Each path below is one point turned by a fixed rotation once a step. After each direction that follows a path, write how fast that rotation turns it, in deg/step (0 if it stays still).
Each turn is a multiple of 5 degrees from 10 to 175, or 0.
Each row of a path follows its step; steps can be skipped.
path 1
step 0: [ 12  19 -11 -12  -4 -12  -6  33  -6  -1 -10  -6  14 -14  -4 -15 -14   3
  -2 -35   0 -10  -7  -6 -10  18  22  18 -20  19   6  -6   7  13 -12 -28
  21  18   7 -12  49   5 -38  -7  -5  17  -4 -17  -1  15   2  -4  -6  -3
  -1  16   7  13  11]
step 4: [ -7  -1  -2  -6   0  -5   9  44  14  21  30  21  25  20  -6   0   2   8
  -3  -2  18  20   6  -7   4  13 -29   2 -14  13 -17   5  -8  -5  13   6
  12 -30 -17  -1  -6 -30  15 -11  10  -1 -13  11 -32 -19 -15  10  20   2
 -21   0 -17  18  -7]
step 7: [-39   1  29 -10 -10 -21 -26 -18   5  -3  -8  10   9  15  -8  -9  10   1
  -4   0   7  -7   7  13   6   1 -16 -18 -10  21 -37  -9  11   0   4  14
  10 -10   5   1  28 -22  -3  32 -14  -1  12   7  -9 -34 -15  21  28   3
 -22  -6 -14  -2  -1]
step 12: [-17  15 -26  -3 -16  -7 -24   5  -8   6  14  16  23 -10 -12 -22 -10 -13
  -2  -1  13   1  -1   7 -16   8  14  -1   8  -1  -4 -10 -16  26  26 -32
   7 -11  -9 -20 -24  -4 -12  -4  20  27   0  11 -15 -19  26 -19  24  14
  29   5 -11   6 -19]
step 13: [-22  18 -34  -2   6  -8 -12   4  -7   2  18  34  -5  20  15  11   5 -10
  -7  17   8  16 -11  -1   4   2 -19  -7 -12 -26 -15  -6  -9   4 -29  -9
   9 -31  -3 -33 -14  -7 -11 -14 -12  30 -28  18 -16  -3  -4  -9  -8   1
  22  15  13   9   1]
step 16: [ -6 -11   0   2 -26   7   8 -17  -1 -12  21  20  -1  17 -23  24  -8 -35
  13   1   3  -1   5  -3  13  12 -22  -1  -8   9  -2   3  -1   8 -19  12
  12 -20  16 -28  43 -17   4   0 -21  14 -33  -2  -1   2  13  29   9   0
  -3   2   4 -14  24]
step 17: [ 27  -8  -3 -20 -26  -8   0 -15  -3  -5  13 -16  18   6   0  -1 -11 -42
 -24 -13  10 -28  20  -7 -27   7   2   0 -15  -2  -3 -18 -19  -4 -22   4
  -9  -3 -16 -15  30  15  -5   0  13 -14  -6  -5   0   1  22  26   6 -15
 -23  23 -15  -8   6]
step 19: [ 27 -29  -3 -17  -4  -5  -9  -4   9   8  -2   5  -9 -12 -29  33  27 -16
  -3  10   3  -3   3  16   2  -8  12  16 -10 -21   2  -6  -2   9  -9  -7
  -5  20  18  -7  26 -30 -46  28   2  12   0 -11   2  -6  -4  34   5  -2
  -1  -5   5   9  19]
step 20: [ 10  -2  -1   8  10 -15 -12  -8   3  -4   9  15  13 -15 -15  28  -9 -25
 -16   5  -6  -8  16  22  -4  -1  -8   5 -24 -10  10  -2 -31   5  19 -19
  -3  25 -28  15  -9   1 -36 -11  28 -29  23  -6 -15  -9   6  15  26 -13
  -3   9   6  17  14]
step 23: [-15 -18   0  22  -2 -22 -15  -3   3  26   6  22   6 -24 -16  15 -22 -14
 -10   4  19  33   2  26   2   0  -4   2  -6  17   9  -7  -5 -10  -1 -21
  -2  15 -28   2 -23  19  -3 -11 -10   6 -11  -3  -4 -23   2 -22  19  -1
 -24  -7 -19 -12 -36]
[  1  -1  -2  -5  -1  -5  -4  -5   2   2   1  -6   4  -8   2   3   3  -1
  -4  -1  -4 -12  -1 -13   0   2   6  11   3   4  -1   2  -3   0   2  -1
   3   3   1   3   4  -1  -4   1  -9  -6  -1   1   1   1  -1   2   0  -1
   5  -5   1   1   6] -> 40
[ 4  0 10 -1 -5  0 -2  2 -2  7  4 -2  0  0  2  5 -4 -5 -2 -3 -6 -1 -5  3
 -3 -3 -3  0  0 -9  1  0 -1 -9  0  2 -5  2  1  8  5  2 -1 -4 -3  7 -2 -3
  3 -7  2 -4 -1 -8  3  5  9 -2  2] -> 125
[  0  -9  -2  -4  -4   7  -2   6  -6  -5  -2  -1  -7   0   4   1 -10  -1
  -2  -7   1  -4   1  -7   0  -3  -6  -3  -2   3   0   3   1   2   1   0
  -1  -4   3  -6  -2  -6  -8  -3   0   3   1   8   5   7   3  -6   3  -9
   0  -2  -2   3  -2] -> 25
[ 1 -3 -1 -6 -1  4  4  5  5  2 -2 -1  4 -4 -8 -2  0 10  0 -1  0  3  1  5
  0 12  2  6  4 -3  3  1  5 -4  8 -1  0 -1  7  1  0 -8 -4  0  1  3 -6  2
  0 -5  5  3  2  0 -2 -6  3 -5 -8] -> 100
[ 4 -4  0  3  1  1  4  4 -4 -1 -2  1  8  1  0  7  0 -7  9 -3  2  3  5 -2
 -5  4  3  2 -2  6  4  1  0  2 -1 10  0  1  2  3 -5 -6 13 -3 -4 -6 -4 -5
  1  4  0 -2  7 -3  4  3  2  0 -4] -> 60
[ 1 -5  4  0  9  1  0 -3  9  0 -4  1 -3 -8  5 -1  4 -1  1 -7 -8  3 -3  0
  5 -5 -6  2  3  0  3 -4  0  7 -6 -4 -3 -2 -3  0  5 -2  2 -6  0  1  0 -4
  7 -2  2  6  8  3  3  0  0  5 -8] -> 80
[ -6 -10   2   6   0   1  -6  -4  -8  -2   3   3  -3   2  -9   1  -3   1
   4   1  -4   4   2  -1   2   4   2   1   5   3   1   3  -2   6   0  -1
   4  -1  -4   6   4  -4   1   4   6   0  11  -2   3  -8   3   0   3   0
   0  -6   7  -2   7] -> 85
